One turn moves every row onto another: examples first, then more rows asked:
J_755: [-11.3  -7.7   2.0 -27.3  -9.6  14.8  27.3   3.8   9.0  -8.0  17.1  30.3
  12.4   1.5 -13.0 -11.3  16.9   4.1  -8.2   3.3  30.0 -20.4  22.1 -29.6
  19.1   9.5   5.4 -10.1   9.4  -2.0  -0.9 -11.3 -17.8   4.5 -27.3   2.4
   4.0 -13.5 -10.1   8.3  39.0]
J_208: [-40.2 -19.6   9.8  -8.1  -6.3  12.3  29.3   3.2 -13.0  -3.2  -1.4  24.4
  19.1  17.2 -20.6 -18.4   7.1   8.5   1.0   4.0  22.1  27.1  28.6 -21.1
   5.7  -0.1  -6.4 -24.3   3.1  -5.8   4.5  -5.6 -17.4   1.6  -4.1   3.3
   3.2  23.5  14.3 -13.3   3.8]
J_973: [-26.1 -17.4   6.8 -28.2  -5.7  16.1  19.5   4.9 -18.7  23.6   1.0  27.1
  25.1 -36.0  -7.5 -21.0   2.6   9.8   2.0   2.7 -13.5  -1.0  19.3 -10.4
   3.6  -0.3  -1.3 -12.1   7.7  -4.3   4.7  -9.4 -13.5   7.4  -1.2  -0.3
 -32.6  20.3 -16.6 -14.7   7.1]
J_650: [  7.2 -15.4 -12.3  -9.6  -1.5  19.9  30.4  -1.1  -6.9 -17.1 -10.9  -5.6
  15.7   2.0   0.4   1.7   4.6 -14.3   3.2   6.3   4.7 -21.0   4.3 -15.5
   7.2   6.5  25.7  -4.4  18.8  -6.0   5.3 -36.1 -12.2   3.4 -23.0  20.3
   0.1   8.3 -16.8 -11.2  14.9]
J_653: [  4.8  -4.7  -5.6 -18.7 -15.2  32.3   3.2  11.4   5.6   3.0   9.7   8.6
   2.1 -10.9  -6.6   6.6  -6.9   2.0 -24.5  -5.7  30.4   9.7  -2.8 -10.4
   9.7 -13.2  14.5 -20.2  -0.5  -9.6  20.4 -20.6  -7.2  20.9 -17.3  20.3
 -19.2  -5.0  -8.1 -16.1  11.3]
J_937: [  6.2  -3.8   4.7  -8.1  -2.9   9.0 -11.7  -2.5 -28.5 -17.3  24.1  15.7
  44.1 -12.3 -17.3  -1.7  -8.3   2.3  -7.7   5.8   2.3  -5.9  48.3 -12.0
  -0.6  16.1  15.4 -25.4  25.7   2.9  14.2   0.8 -12.6  -0.5  -0.9  -1.0
  -7.0   8.8 -15.9 -24.2  -3.2]
J_497: [-10.7 -12.4   4.5 -38.6 -15.1   2.4  11.8  -0.8  -8.7  14.7  -3.1   6.2
  20.2  11.1 -12.6  21.4   2.9   6.7 -28.8  -8.4  17.3   3.6  36.6 -23.1
  -2.1   2.4   0.8  -6.4 -26.3  -9.5   4.5  -7.6 -26.8   2.6  -7.7   8.6
  -1.5  15.6 -17.3 -14.7  17.1]
J_65: [ 17.5  -3.6   0.5 -11.4  -4.4  13.3  19.4   2.1 -10.5  -4.8   3.1  30.8
  26.9 -11.6  -9.7  -2.3   6.2   3.0   3.2   2.7  13.2   8.0  25.9 -14.0
  12.5   3.0  -3.3 -11.4  -8.2  -4.1   0.8 -11.6  -4.2   9.5  -2.9  11.9
  -4.6  47.5  36.9 -11.2  16.9]
J_19: [-11.2 -17.4  -0.6 -16.7 -12.4   2.0   9.1 -18.6 -29.6  -7.5  21.5   4.9
  18.9  12.4 -24.2  -9.5 -14.8   4.2  -5.2  -5.4  10.0 -19.8  -3.8 -21.6
  27.3   5.6   5.2 -33.5  12.2 -15.9  18.5   0.0  -7.0   8.8 -10.1   3.2
  -8.3  -0.4 -11.6 -11.1  -3.6]
J_607: [  5.2   1.9   1.3 -22.4 -19.7   8.4  27.6   5.6   7.9 -28.8   2.7  14.4
  29.6  -9.3 -11.7  22.4   6.3 -11.1 -17.4  -1.2   9.3   2.9  -8.1   2.4
  28.4 -10.9  12.5 -15.2  10.8   1.2  20.5 -16.2 -12.9  17.9  -5.2  -2.9
   7.9  20.6  11.1 -15.7  10.7]
J_565: [-11.6  -5.5   8.0  -8.3  -2.2   5.6  15.7  19.7   0.9 -32.4   7.5   8.9
  15.5 -16.6 -13.6  -7.5   4.6   3.4   2.3   4.2   1.9  -1.1  32.4   1.0
  -6.5   4.0   1.4  -6.2  20.9 -24.8  23.9 -19.9 -14.0  -6.2   4.3  -8.9
 -19.9   0.3 -11.4  -9.5 -16.8]
J_229: [ -2.6 -10.0 -17.3 -32.8 -27.2  13.8  17.9   5.2 -15.3  -4.5  -6.1  21.1
  34.5 -29.5  -6.3 -14.6   7.7  12.0   1.3   0.6  28.5   8.3  24.7 -21.1
   9.7   2.8  -2.7 -15.8  33.1  -7.1   2.4 -18.2 -23.8  -1.9 -15.9  -0.4
  24.9  36.7   8.6  -5.0  16.7]
J_747: [ -7.3 -24.5   5.8 -19.2  -8.7  -3.9  -3.1 -12.0 -31.1 -17.9  -4.0   9.3
  13.3  -7.9  -7.7 -16.3  28.3   2.3   1.1  -8.2  34.1   2.5  13.6  -9.6
   4.3  24.7   4.4 -10.1  -5.2  -9.3  19.6  -6.2 -10.8   2.7  -6.2  34.2
 -22.4  13.8   0.2 -18.1  16.8]
J_782: [-19.3  -0.6 -12.3 -35.5 -10.2  35.8  10.5  13.6 -13.3  13.2  -4.9  18.1
  20.9  -8.8  -2.7  -1.9 -13.4  11.2   2.6  -8.7  18.7  -3.7  24.9  14.0
  35.2  21.4   7.9 -10.3  17.0  -2.4 -11.9  -8.0 -29.0   8.4 -15.3  13.4
  -3.0  18.5  -4.7   5.7  23.6]
J_333: [  2.1 -10.2  15.0 -29.7  -5.8  15.9  29.4  -2.6  20.6 -23.2  10.9   7.1
  16.4 -15.3  11.2  25.6   5.1   7.0  -2.1   0.2  11.8  -9.7  21.3  -4.2
   0.7  11.9  22.5 -16.7   3.7  -8.9  10.4 -11.7 -12.8   1.7   2.8  15.1
   8.2   3.7 -15.1  15.0   8.9]
J_24: [  5.1   5.4 -12.0 -25.8 -11.7   5.0   4.9   2.4 -11.4  -2.4  -3.1  35.7
  21.5  -2.8  -9.3  11.5   0.9   6.3 -21.5  -4.7  15.6   3.7  52.8 -16.4
  24.2   8.6  -1.5  -4.5  42.5  -6.3   7.8 -10.7   2.7   1.7  -6.5   7.2
 -18.3  14.8  17.4  -8.1   9.6]
J_127: [ -2.2 -15.4  -7.5  -5.8 -17.7  14.2   6.5  -5.7  -5.8  -0.8  -0.5  38.8
  36.4 -27.3 -16.4  -1.0  12.5  11.8  -5.2  -8.3  44.5  24.6  19.6  -7.7
  20.0   1.0   2.2  -6.9  17.0  -5.0   3.2  -9.7 -33.0   0.9  -6.5   2.6
 -29.8  -9.7  10.7  -7.1  19.3]
J_3: [-19.5  -7.4  -6.0 -10.7  -5.4   6.6  16.0   8.2  -2.5   7.3  19.0  -0.4
  23.3 -18.7 -30.1  12.2  12.2 -11.8   8.7  -5.1   6.2  -6.8  -7.2   5.2
   8.9   8.1  17.9 -30.5  24.8   9.5 -10.4  -6.0 -22.7   5.0  -9.1  20.0
 -11.6  14.4 -16.6 -20.2  19.7]
J_325: [ -5.5  -3.9  17.6 -41.1 -11.6  19.4   2.6   3.7 -24.6 -22.5  32.8   5.2
  38.5  -4.7 -13.4  -1.1   3.3 -17.1  15.4  -7.9  31.2   3.6  16.2 -18.7
  12.8  -6.5  -5.8  -0.5   6.5  -6.7   6.9   6.0 -37.0  -4.9 -13.5   4.5
  -1.9  12.3 -12.9  -7.0  20.4]
J_663: [ -6.0  -1.6  18.8 -16.2   8.6  24.6  17.9   0.9  -9.0  -7.0  14.7   6.4
  17.1  -2.7 -18.6  -4.5 -11.9   6.7 -23.0 -14.2  10.6  17.9  13.4  -4.0
   6.9  -4.7 -13.5  -8.3  22.8   7.0  14.0  -3.8 -43.0 -11.9  14.5   8.4
 -21.0  -8.0  -6.4 -17.6  -3.8]
J_59: [-13.0 -13.3   7.5  -8.6  -7.1  10.0  14.1 -12.7 -18.7  13.6   7.0  -3.9
  37.1  -9.8 -16.1   1.6  11.4   0.1  -4.6 -11.1 -19.7  -4.2  35.7 -21.0
   5.0  12.0 -15.5  -7.9  29.7 -14.8  11.9  -9.6 -19.9  13.9   3.0   2.5
   7.4   5.1  -6.9  -5.0 -15.3]

J_497 goes to J_747
J_127 goes to J_663
And these:
J_24 goes to J_565
J_937 goes to J_333
J_3 goes to J_782
J_650 goes to J_229
J_208 goes to J_19

